In the data rows, the value 128 means zero.
In each game, the first row plays the second. By how much does the first row win? 10 means about a draw, 20 a big win and 0 a big loss. Wins can go round in a circle. Each row has two weighted sums of its numbers, A and B, taken from their middle values. A row wins by its A times the other's B, less its B times the other's A.
[132, 141, 114, 153, 082, 177, 188, 118, 138, 139, 163, 077, 112, 137, 141, 167]
[121, 132, 123, 096, 117, 129, 105, 102, 118, 108, 139, 143, 105, 137, 151, 113] -> 7
[170, 120, 134, 185, 139, 123, 161, 143, 113, 131, 084, 142, 171, 114, 089, 102]
[136, 134, 122, 151, 111, 141, 167, 135, 121, 145, 125, 102, 139, 125, 133, 141] -> 10
[144, 121, 135, 141, 146, 120, 123, 139, 126, 129, 110, 143, 147, 119, 107, 112]
[145, 120, 139, 166, 145, 111, 149, 155, 125, 150, 096, 131, 167, 112, 101, 123] -> 11
[135, 134, 121, 147, 123, 134, 148, 137, 126, 132, 125, 117, 140, 125, 123, 133]
[133, 120, 150, 112, 177, 086, 063, 136, 131, 103, 093, 183, 134, 122, 098, 088] -> 6
[140, 136, 126, 130, 121, 157, 123, 102, 133, 102, 146, 142, 104, 140, 121, 122]
[130, 122, 134, 135, 142, 105, 128, 141, 117, 138, 107, 140, 157, 117, 124, 115] -> 10
[138, 134, 122, 142, 105, 145, 153, 118, 123, 129, 133, 110, 126, 130, 137, 131]
[135, 118, 145, 165, 161, 126, 144, 158, 159, 143, 106, 113, 152, 123, 078, 144] -> 14
[132, 113, 136, 119, 151, 072, 089, 145, 101, 138, 081, 181, 171, 108, 132, 082]
[105, 121, 135, 110, 150, 096, 100, 148, 132, 142, 118, 133, 139, 119, 125, 128] -> 9
[126, 129, 120, 133, 105, 121, 159, 133, 096, 152, 126, 107, 149, 121, 158, 135]
[091, 137, 121, 086, 121, 135, 111, 126, 145, 123, 167, 103, 093, 137, 154, 159] -> 11
[155, 127, 115, 153, 096, 122, 158, 125, 075, 142, 112, 144, 161, 109, 153, 104]
[131, 117, 150, 158, 163, 127, 126, 156, 161, 133, 108, 120, 138, 128, 078, 142] -> 8
[132, 115, 142, 142, 175, 075, 107, 162, 126, 143, 084, 154, 173, 108, 098, 104]
[099, 121, 129, 136, 154, 122, 141, 169, 166, 167, 132, 077, 134, 128, 109, 177] -> 4
[138, 130, 121, 107, 105, 126, 112, 100, 082, 111, 120, 168, 134, 125, 161, 087]
[133, 122, 131, 117, 146, 110, 099, 128, 121, 112, 119, 156, 131, 126, 124, 106] -> 10
[133, 129, 123, 124, 112, 128, 126, 119, 106, 129, 120, 136, 130, 124, 151, 112]
[123, 120, 138, 109, 160, 101, 085, 135, 141, 117, 110, 150, 128, 128, 114, 111] -> 10
[139, 119, 146, 154, 164, 111, 129, 148, 145, 134, 103, 131, 145, 122, 089, 129]
[103, 140, 119, 116, 104, 160, 146, 119, 148, 130, 171, 079, 096, 146, 142, 170] -> 5
[130, 138, 109, 090, 086, 128, 114, 091, 079, 109, 142, 152, 121, 126, 190, 099]
[121, 132, 127, 120, 125, 145, 126, 124, 139, 124, 147, 121, 108, 138, 129, 142] -> 12
[074, 141, 122, 087, 116, 131, 117, 126, 157, 144, 179, 080, 091, 144, 159, 178]
[122, 131, 122, 135, 112, 141, 151, 128, 133, 142, 140, 099, 123, 129, 138, 149] -> 8
[136, 124, 132, 150, 147, 113, 142, 153, 135, 147, 104, 124, 155, 114, 109, 132]
[137, 120, 131, 138, 136, 119, 129, 135, 127, 130, 113, 136, 139, 124, 119, 121] -> 11
[108, 131, 128, 083, 126, 111, 091, 120, 124, 117, 140, 143, 115, 131, 158, 117]
[108, 134, 125, 124, 122, 176, 140, 120, 179, 121, 171, 087, 078, 152, 112, 176] -> 11
[122, 125, 133, 109, 137, 115, 101, 124, 133, 115, 130, 141, 119, 133, 127, 121]
[127, 134, 112, 137, 093, 135, 166, 132, 105, 155, 133, 104, 142, 123, 163, 138] -> 11
[149, 138, 129, 133, 105, 185, 143, 085, 145, 095, 159, 123, 084, 144, 121, 132]
[167, 122, 133, 171, 135, 145, 157, 125, 135, 111, 104, 134, 140, 121, 091, 120] -> 6
[129, 121, 129, 127, 150, 104, 114, 141, 122, 134, 103, 142, 145, 120, 121, 116]
[138, 131, 115, 148, 112, 142, 163, 131, 113, 140, 129, 107, 142, 125, 136, 137] -> 11
[158, 124, 126, 178, 111, 111, 182, 152, 083, 155, 089, 122, 187, 103, 132, 113]
[138, 122, 133, 130, 141, 093, 119, 143, 117, 141, 104, 146, 157, 117, 126, 108] -> 5
[135, 130, 128, 151, 118, 131, 162, 143, 127, 150, 124, 105, 146, 123, 126, 139]
[161, 126, 128, 157, 124, 141, 148, 123, 121, 126, 114, 138, 143, 125, 118, 111] -> 9
[104, 136, 117, 094, 103, 145, 121, 105, 129, 124, 165, 117, 098, 142, 163, 144]
[137, 116, 137, 138, 148, 117, 115, 132, 133, 125, 107, 147, 135, 125, 108, 110] -> 11
[153, 118, 130, 135, 141, 093, 107, 128, 088, 117, 093, 182, 165, 109, 125, 076]
[133, 127, 132, 132, 139, 115, 124, 134, 120, 131, 113, 138, 140, 122, 123, 120] -> 6
[133, 125, 133, 135, 136, 125, 124, 132, 124, 126, 120, 134, 140, 120, 119, 120]
[113, 127, 136, 096, 139, 131, 091, 121, 146, 106, 141, 141, 102, 138, 122, 124] -> 10
[114, 141, 122, 117, 105, 162, 139, 110, 144, 114, 162, 103, 096, 140, 142, 154]
[119, 131, 129, 126, 129, 130, 136, 138, 138, 139, 140, 106, 122, 130, 131, 147] -> 12
[159, 116, 145, 161, 166, 108, 126, 144, 130, 127, 081, 161, 157, 115, 081, 099]
[135, 129, 133, 134, 126, 149, 125, 114, 139, 111, 132, 134, 108, 135, 115, 124] -> 9
[142, 125, 122, 129, 111, 126, 134, 117, 101, 125, 118, 141, 141, 119, 145, 110]
[148, 136, 117, 142, 106, 150, 155, 112, 106, 118, 130, 127, 131, 126, 133, 122] -> 11
[104, 138, 120, 112, 108, 155, 137, 122, 148, 133, 173, 092, 096, 142, 143, 169]
[120, 132, 132, 124, 129, 148, 123, 123, 154, 118, 141, 115, 107, 140, 114, 143] -> 10
[130, 143, 118, 129, 087, 175, 157, 106, 131, 122, 157, 096, 101, 139, 145, 150]
[150, 127, 122, 149, 127, 133, 151, 133, 121, 133, 117, 125, 142, 123, 120, 125] -> 9
[129, 112, 142, 146, 170, 089, 121, 171, 134, 159, 087, 133, 171, 113, 099, 127]
[126, 133, 129, 132, 137, 152, 129, 120, 158, 118, 144, 115, 100, 137, 107, 144] -> 2
[114, 125, 129, 130, 131, 131, 138, 142, 143, 144, 137, 103, 122, 131, 122, 155]
[122, 122, 121, 102, 111, 105, 116, 123, 091, 135, 131, 148, 147, 117, 172, 107] -> 11
[084, 135, 120, 073, 115, 118, 103, 126, 138, 134, 165, 109, 104, 137, 173, 150]
[165, 130, 128, 132, 110, 132, 124, 098, 086, 106, 110, 168, 136, 119, 141, 080] -> 9
[184, 113, 132, 187, 118, 120, 174, 136, 082, 142, 073, 142, 183, 101, 112, 092]
[134, 117, 134, 132, 149, 091, 119, 149, 105, 144, 092, 155, 169, 114, 127, 101] -> 8
[114, 133, 119, 096, 117, 138, 105, 111, 126, 111, 151, 128, 101, 137, 152, 128]
[149, 115, 131, 144, 139, 096, 124, 135, 092, 129, 086, 165, 170, 109, 127, 087] -> 6
[084, 131, 124, 094, 116, 128, 116, 136, 146, 146, 160, 090, 109, 138, 154, 167]
[106, 130, 118, 126, 113, 143, 149, 140, 144, 153, 154, 079, 120, 136, 140, 170] -> 8
[106, 131, 120, 103, 117, 111, 119, 139, 118, 147, 143, 121, 133, 125, 157, 140]
[126, 125, 147, 146, 166, 123, 120, 149, 170, 124, 122, 126, 126, 130, 080, 142] -> 9
[150, 112, 145, 167, 170, 096, 128, 161, 131, 139, 076, 157, 171, 111, 081, 103]
[112, 127, 129, 105, 142, 119, 104, 126, 141, 127, 134, 128, 115, 137, 127, 132] -> 9
[113, 115, 132, 091, 145, 065, 079, 138, 099, 140, 107, 167, 153, 115, 155, 094]
[143, 141, 115, 161, 082, 186, 189, 100, 126, 128, 152, 088, 113, 136, 141, 155] -> 9
[123, 117, 143, 150, 164, 113, 123, 157, 162, 145, 110, 115, 142, 127, 084, 146]
[121, 139, 129, 145, 118, 194, 163, 116, 190, 130, 171, 063, 076, 149, 097, 191] -> 2
[137, 131, 134, 113, 131, 126, 098, 109, 123, 096, 123, 153, 117, 130, 124, 099]
[157, 127, 127, 148, 122, 143, 145, 116, 120, 118, 114, 138, 131, 127, 116, 112] -> 9
[151, 137, 117, 134, 089, 165, 151, 100, 101, 113, 141, 131, 118, 127, 150, 113]
[126, 116, 151, 162, 175, 092, 129, 181, 151, 158, 086, 121, 168, 113, 074, 137] -> 13
[122, 117, 137, 131, 155, 100, 110, 152, 135, 142, 107, 136, 150, 121, 111, 124]
[143, 127, 128, 137, 126, 141, 133, 114, 133, 115, 131, 132, 118, 136, 117, 120] -> 9
[108, 132, 127, 112, 125, 143, 118, 124, 148, 121, 152, 113, 102, 142, 129, 146]
[135, 118, 132, 123, 144, 109, 100, 121, 116, 107, 109, 161, 135, 122, 121, 099] -> 6
[138, 128, 129, 129, 129, 116, 128, 125, 110, 133, 115, 139, 144, 122, 134, 113]
[094, 118, 145, 127, 168, 105, 113, 163, 179, 149, 132, 097, 126, 132, 097, 165] -> 2
[106, 134, 124, 099, 114, 142, 117, 109, 133, 115, 155, 125, 096, 140, 145, 138]
[127, 125, 129, 104, 134, 117, 099, 110, 119, 112, 125, 151, 120, 135, 136, 107] -> 10
[116, 128, 123, 137, 124, 140, 155, 145, 142, 154, 143, 079, 133, 133, 133, 167]
[133, 132, 123, 134, 110, 146, 146, 115, 131, 121, 139, 121, 115, 134, 133, 133] -> 7
[109, 125, 134, 098, 146, 094, 093, 135, 123, 131, 122, 144, 133, 124, 143, 117]
[153, 134, 117, 146, 095, 158, 162, 111, 110, 120, 132, 124, 136, 128, 140, 121] -> 11
[143, 129, 128, 124, 121, 126, 119, 106, 101, 109, 116, 161, 127, 127, 135, 095]
[138, 121, 149, 152, 160, 130, 127, 141, 163, 119, 114, 128, 122, 126, 077, 136] -> 6
[134, 123, 134, 156, 145, 108, 146, 155, 130, 154, 101, 113, 160, 118, 112, 134]
[161, 112, 130, 173, 140, 089, 152, 155, 083, 155, 070, 157, 195, 096, 115, 090] -> 13
[126, 121, 133, 097, 152, 095, 067, 119, 117, 109, 114, 174, 131, 124, 128, 088]
[140, 127, 127, 155, 122, 134, 159, 141, 124, 149, 112, 111, 147, 124, 120, 138] -> 12
[102, 122, 145, 133, 168, 115, 117, 161, 184, 143, 134, 103, 126, 134, 090, 165]
[110, 131, 135, 136, 138, 134, 142, 152, 150, 145, 138, 096, 128, 128, 119, 162] -> 11
[097, 127, 130, 070, 147, 099, 064, 126, 140, 115, 139, 152, 109, 132, 144, 121]
[143, 136, 130, 151, 125, 192, 151, 109, 179, 100, 161, 099, 080, 150, 092, 159] -> 9
[108, 138, 118, 077, 105, 133, 097, 097, 122, 106, 162, 139, 093, 139, 170, 126]
[135, 119, 147, 138, 170, 109, 110, 150, 148, 128, 108, 141, 142, 119, 093, 121] -> 9
[152, 126, 129, 141, 120, 147, 141, 112, 116, 110, 126, 143, 124, 128, 119, 115]
[123, 128, 133, 129, 137, 117, 127, 135, 119, 126, 121, 136, 140, 119, 126, 122] -> 11
[146, 141, 112, 152, 083, 168, 174, 110, 108, 133, 149, 107, 126, 134, 149, 139]
[120, 126, 132, 141, 138, 141, 143, 141, 163, 143, 138, 093, 118, 137, 107, 162] -> 16
[131, 114, 146, 135, 176, 094, 099, 154, 143, 129, 095, 153, 149, 118, 090, 111]
[110, 123, 150, 118, 172, 106, 088, 149, 166, 127, 116, 132, 119, 127, 088, 136] -> 8
[064, 131, 130, 100, 154, 109, 119, 174, 187, 170, 166, 063, 113, 141, 127, 200]
[132, 130, 127, 144, 130, 135, 151, 135, 128, 139, 127, 115, 136, 133, 121, 138] -> 14
[144, 134, 117, 135, 098, 143, 160, 115, 100, 131, 134, 128, 137, 128, 150, 119]
[137, 113, 143, 144, 180, 085, 101, 165, 137, 133, 090, 147, 162, 117, 087, 113] -> 6
[127, 125, 130, 126, 132, 125, 121, 129, 130, 129, 124, 134, 127, 133, 124, 127]
[098, 135, 119, 107, 110, 163, 135, 116, 158, 125, 180, 079, 085, 145, 145, 173] -> 7
[141, 122, 129, 158, 135, 118, 152, 146, 123, 150, 102, 119, 160, 119, 113, 128]
[129, 134, 129, 103, 115, 128, 107, 108, 108, 102, 135, 143, 111, 132, 145, 107] -> 13
[141, 122, 120, 168, 125, 128, 171, 151, 119, 160, 115, 108, 159, 117, 122, 144]
[108, 120, 134, 111, 156, 094, 096, 149, 135, 143, 119, 135, 140, 123, 128, 129] -> 10
[122, 131, 128, 118, 124, 146, 126, 120, 144, 123, 147, 116, 109, 139, 126, 139]
[111, 125, 128, 130, 138, 136, 127, 143, 157, 137, 138, 100, 113, 138, 113, 157] -> 8
[168, 121, 131, 170, 129, 123, 158, 135, 106, 140, 095, 136, 170, 111, 109, 104]
[132, 125, 129, 129, 137, 116, 125, 134, 113, 133, 114, 135, 146, 117, 133, 115] -> 9
[108, 129, 122, 109, 123, 128, 118, 127, 139, 131, 154, 117, 114, 135, 136, 146]
[136, 138, 116, 103, 079, 157, 129, 079, 097, 103, 158, 142, 100, 140, 170, 110] -> 10
[143, 120, 128, 143, 130, 107, 136, 136, 105, 141, 101, 147, 161, 113, 130, 105]
[157, 117, 132, 148, 137, 128, 129, 120, 123, 117, 101, 150, 133, 124, 108, 104] -> 10
[129, 136, 117, 111, 109, 138, 116, 103, 109, 106, 138, 144, 115, 134, 147, 111]
[166, 132, 120, 146, 095, 162, 147, 100, 100, 104, 130, 149, 122, 133, 140, 101] -> 10
[138, 128, 127, 147, 124, 131, 147, 139, 125, 137, 120, 124, 141, 123, 121, 131]
[103, 133, 120, 079, 104, 132, 099, 105, 122, 115, 164, 134, 092, 140, 170, 132] -> 10
[130, 130, 120, 118, 111, 128, 124, 111, 108, 127, 128, 142, 122, 129, 149, 114]
[072, 136, 118, 048, 124, 120, 068, 109, 152, 115, 181, 122, 073, 153, 174, 150] -> 12
[109, 130, 118, 098, 132, 102, 112, 137, 115, 138, 141, 128, 137, 124, 159, 129]
[106, 127, 126, 098, 131, 102, 105, 133, 123, 135, 131, 140, 128, 128, 147, 125] -> 9
[137, 130, 128, 131, 124, 154, 125, 105, 136, 103, 138, 141, 107, 138, 118, 124]
[103, 135, 126, 121, 116, 149, 148, 135, 143, 150, 156, 086, 113, 135, 139, 166] -> 18
[146, 133, 116, 135, 089, 159, 151, 102, 101, 113, 139, 137, 117, 130, 145, 115]
[127, 129, 137, 124, 143, 130, 106, 115, 149, 101, 128, 147, 107, 135, 106, 119] -> 12
[122, 122, 128, 129, 136, 110, 130, 142, 131, 150, 119, 116, 146, 122, 133, 138]
[105, 125, 147, 133, 172, 120, 114, 154, 180, 130, 123, 113, 121, 136, 083, 158] -> 9
[150, 122, 127, 144, 131, 136, 133, 118, 127, 113, 116, 142, 129, 126, 114, 110]
[111, 125, 129, 114, 130, 106, 126, 152, 124, 153, 124, 108, 144, 122, 142, 141] -> 8
[076, 140, 125, 060, 122, 155, 082, 098, 165, 102, 183, 111, 058, 155, 153, 155]
[106, 130, 133, 104, 134, 117, 109, 131, 133, 130, 138, 125, 120, 133, 137, 136] -> 18
[123, 122, 142, 137, 163, 119, 109, 150, 169, 128, 117, 121, 125, 127, 088, 145]
[116, 138, 112, 077, 095, 138, 099, 087, 093, 101, 153, 153, 097, 139, 183, 104] -> 8
[140, 133, 117, 140, 100, 156, 153, 112, 115, 118, 136, 127, 122, 126, 141, 125]
[158, 137, 119, 131, 092, 150, 138, 093, 092, 100, 131, 154, 123, 125, 146, 095] -> 2
[153, 122, 141, 185, 143, 134, 169, 159, 140, 151, 096, 106, 155, 120, 089, 142]
[154, 127, 126, 166, 124, 127, 156, 135, 109, 140, 105, 131, 158, 113, 118, 115] -> 10
[124, 121, 132, 123, 145, 093, 111, 147, 119, 142, 108, 143, 155, 118, 133, 114]
[136, 124, 141, 176, 159, 138, 163, 159, 170, 146, 114, 096, 143, 125, 075, 161] -> 10
[125, 124, 130, 118, 135, 116, 107, 125, 116, 120, 120, 151, 130, 126, 132, 109]
[114, 132, 127, 111, 124, 116, 121, 128, 120, 130, 134, 123, 129, 129, 150, 130] -> 9
[149, 124, 127, 136, 125, 118, 131, 127, 098, 125, 102, 156, 153, 120, 132, 093]
[125, 118, 131, 131, 139, 086, 122, 161, 110, 157, 104, 133, 167, 115, 136, 120] -> 7
[113, 117, 136, 144, 162, 096, 129, 172, 159, 164, 113, 110, 153, 119, 101, 150]
[098, 122, 131, 119, 152, 093, 120, 165, 144, 158, 117, 103, 146, 125, 128, 152] -> 13
[106, 136, 123, 096, 110, 143, 111, 112, 132, 114, 156, 127, 097, 137, 150, 134]
[115, 119, 146, 113, 175, 088, 079, 151, 143, 124, 107, 156, 138, 120, 103, 115] -> 13
[088, 137, 130, 107, 140, 137, 120, 144, 170, 140, 157, 078, 103, 140, 125, 177]
[119, 125, 130, 113, 140, 123, 109, 134, 139, 129, 129, 133, 118, 133, 127, 130] -> 10
[118, 125, 124, 130, 139, 114, 130, 150, 136, 144, 126, 112, 134, 125, 129, 146]
[142, 131, 125, 133, 108, 158, 144, 106, 129, 120, 132, 126, 113, 133, 127, 120] -> 11
[136, 124, 136, 120, 148, 106, 094, 124, 118, 108, 099, 174, 135, 120, 118, 088]
[119, 127, 134, 126, 146, 133, 118, 135, 154, 126, 137, 117, 111, 132, 105, 143] -> 12
[115, 130, 125, 126, 132, 123, 135, 144, 140, 143, 132, 108, 129, 127, 126, 149]
[129, 129, 121, 123, 115, 120, 134, 125, 110, 130, 125, 129, 137, 123, 149, 125] -> 13
[134, 116, 145, 150, 160, 111, 121, 150, 146, 136, 105, 135, 145, 124, 091, 129]
[118, 128, 137, 134, 139, 137, 136, 135, 161, 137, 140, 104, 114, 135, 108, 154] -> 7
[138, 129, 134, 135, 131, 143, 122, 114, 140, 111, 132, 146, 112, 136, 110, 126]
[110, 137, 124, 113, 119, 166, 124, 109, 161, 110, 174, 106, 080, 145, 126, 159] -> 12
[163, 124, 115, 147, 092, 155, 162, 101, 096, 120, 124, 139, 138, 121, 139, 103]
[118, 136, 126, 125, 123, 137, 136, 122, 136, 128, 139, 119, 114, 132, 133, 140] -> 11
[105, 135, 116, 111, 113, 133, 134, 134, 130, 147, 149, 101, 118, 132, 157, 154]
[103, 130, 121, 097, 130, 104, 111, 132, 117, 145, 138, 130, 130, 129, 157, 131] -> 11
[104, 123, 122, 122, 117, 098, 148, 156, 112, 187, 132, 097, 159, 112, 162, 148]
[155, 114, 150, 127, 174, 087, 072, 127, 115, 098, 078, 199, 150, 112, 094, 062] -> 16
[141, 124, 123, 162, 126, 134, 167, 141, 125, 150, 119, 113, 153, 121, 121, 136]
[058, 136, 130, 054, 151, 115, 068, 132, 181, 126, 177, 107, 077, 154, 144, 174] -> 13
[181, 117, 130, 162, 118, 102, 141, 123, 061, 120, 068, 183, 180, 105, 128, 062]
[106, 130, 131, 127, 142, 135, 122, 141, 158, 134, 143, 104, 111, 137, 116, 159] -> 13
[115, 138, 115, 122, 107, 150, 151, 119, 138, 134, 157, 097, 111, 137, 144, 157]
[156, 124, 124, 145, 111, 118, 148, 127, 088, 136, 104, 148, 159, 113, 142, 101] -> 7
[119, 125, 135, 118, 141, 125, 114, 125, 140, 124, 134, 132, 116, 130, 120, 131]
[103, 119, 138, 123, 170, 083, 106, 178, 148, 159, 109, 113, 153, 118, 115, 148] -> 11
[095, 145, 108, 069, 091, 135, 105, 095, 111, 106, 172, 127, 090, 144, 191, 131]
[126, 129, 128, 127, 130, 154, 126, 117, 155, 104, 143, 122, 097, 138, 112, 138] -> 15
[105, 128, 132, 120, 139, 133, 129, 137, 163, 133, 147, 099, 113, 138, 116, 157]
[134, 133, 127, 113, 118, 156, 112, 095, 138, 089, 145, 146, 088, 143, 126, 117] -> 5
[125, 120, 140, 131, 154, 105, 109, 140, 133, 125, 102, 143, 141, 122, 110, 114]
[117, 137, 134, 099, 130, 143, 097, 114, 149, 101, 148, 133, 090, 146, 123, 133] -> 10
[105, 126, 142, 123, 162, 121, 108, 148, 167, 133, 135, 111, 119, 132, 097, 152]
[134, 140, 113, 120, 092, 151, 143, 094, 104, 110, 140, 129, 112, 136, 159, 117] -> 4
[126, 134, 117, 134, 107, 147, 156, 125, 125, 140, 139, 103, 122, 134, 142, 145]
[145, 124, 125, 120, 113, 128, 120, 102, 104, 113, 118, 156, 126, 126, 140, 099] -> 9
[123, 124, 132, 126, 155, 096, 110, 153, 123, 145, 110, 134, 151, 117, 123, 124]
[184, 109, 144, 178, 156, 103, 140, 142, 094, 124, 055, 178, 185, 102, 085, 069] -> 16
[114, 119, 132, 113, 159, 089, 101, 148, 130, 147, 117, 137, 145, 120, 124, 123]
[108, 120, 138, 138, 164, 104, 120, 170, 165, 159, 115, 098, 148, 123, 098, 160] -> 6
[096, 136, 139, 088, 147, 136, 086, 116, 169, 098, 159, 123, 081, 151, 117, 150]
[109, 126, 130, 101, 146, 098, 099, 140, 131, 127, 127, 139, 129, 127, 134, 123] -> 11
[106, 122, 135, 131, 157, 125, 123, 152, 170, 146, 132, 104, 122, 135, 098, 160]
[131, 126, 126, 134, 125, 111, 138, 139, 111, 142, 114, 125, 146, 119, 143, 123] -> 11
[101, 125, 139, 093, 159, 103, 078, 140, 146, 126, 131, 136, 118, 134, 124, 132]
[106, 128, 146, 118, 171, 112, 089, 144, 170, 130, 127, 129, 111, 140, 088, 145] -> 9
[158, 129, 119, 157, 098, 150, 165, 117, 102, 129, 125, 127, 141, 121, 133, 115]
[109, 123, 132, 132, 148, 105, 129, 156, 137, 155, 117, 122, 144, 126, 121, 144] -> 10
[166, 126, 119, 127, 094, 136, 134, 092, 066, 101, 112, 170, 139, 117, 159, 073]
[114, 127, 125, 111, 125, 109, 111, 124, 125, 128, 128, 135, 129, 130, 143, 123] -> 14
[168, 122, 122, 175, 105, 129, 183, 133, 089, 159, 096, 124, 175, 109, 136, 113]
[144, 131, 126, 146, 116, 149, 152, 116, 121, 125, 126, 131, 126, 131, 125, 126] -> 12
[183, 121, 130, 191, 119, 160, 178, 125, 114, 121, 098, 137, 155, 115, 095, 112]
[125, 134, 130, 118, 109, 161, 127, 101, 143, 108, 150, 126, 090, 142, 129, 134] -> 12
[147, 126, 120, 121, 118, 129, 114, 101, 104, 100, 119, 166, 128, 129, 138, 092]
[111, 128, 135, 098, 152, 106, 086, 126, 136, 116, 118, 150, 121, 131, 125, 115] -> 8
[195, 119, 149, 179, 149, 136, 130, 105, 112, 081, 073, 200, 146, 116, 072, 063]
[125, 133, 125, 125, 128, 133, 129, 131, 137, 131, 139, 115, 119, 130, 131, 138] -> 14
[173, 118, 132, 158, 123, 103, 134, 127, 075, 129, 078, 178, 179, 104, 123, 071]
[147, 118, 142, 136, 169, 108, 095, 134, 140, 109, 097, 168, 135, 124, 085, 098] -> 10
[151, 129, 124, 144, 117, 151, 143, 107, 119, 121, 125, 134, 121, 129, 124, 115]
[138, 146, 121, 126, 102, 165, 142, 099, 127, 102, 155, 122, 095, 137, 137, 132] -> 7
[112, 142, 120, 110, 100, 169, 136, 108, 150, 114, 178, 098, 081, 144, 143, 162]
[117, 134, 124, 091, 122, 122, 101, 110, 114, 112, 138, 149, 115, 136, 151, 112] -> 9
[172, 127, 123, 162, 113, 155, 163, 113, 110, 117, 114, 146, 136, 123, 115, 109]
[142, 130, 121, 125, 110, 127, 138, 118, 105, 127, 128, 135, 136, 123, 151, 116] -> 8
[159, 116, 139, 156, 148, 115, 126, 133, 121, 117, 099, 154, 150, 116, 097, 099]
[125, 138, 120, 126, 103, 150, 151, 124, 135, 134, 154, 100, 116, 135, 144, 154] -> 10
[120, 122, 133, 124, 147, 092, 118, 148, 121, 143, 110, 137, 153, 120, 128, 121]
[150, 136, 126, 164, 113, 170, 172, 115, 141, 120, 138, 097, 117, 133, 106, 145] -> 10
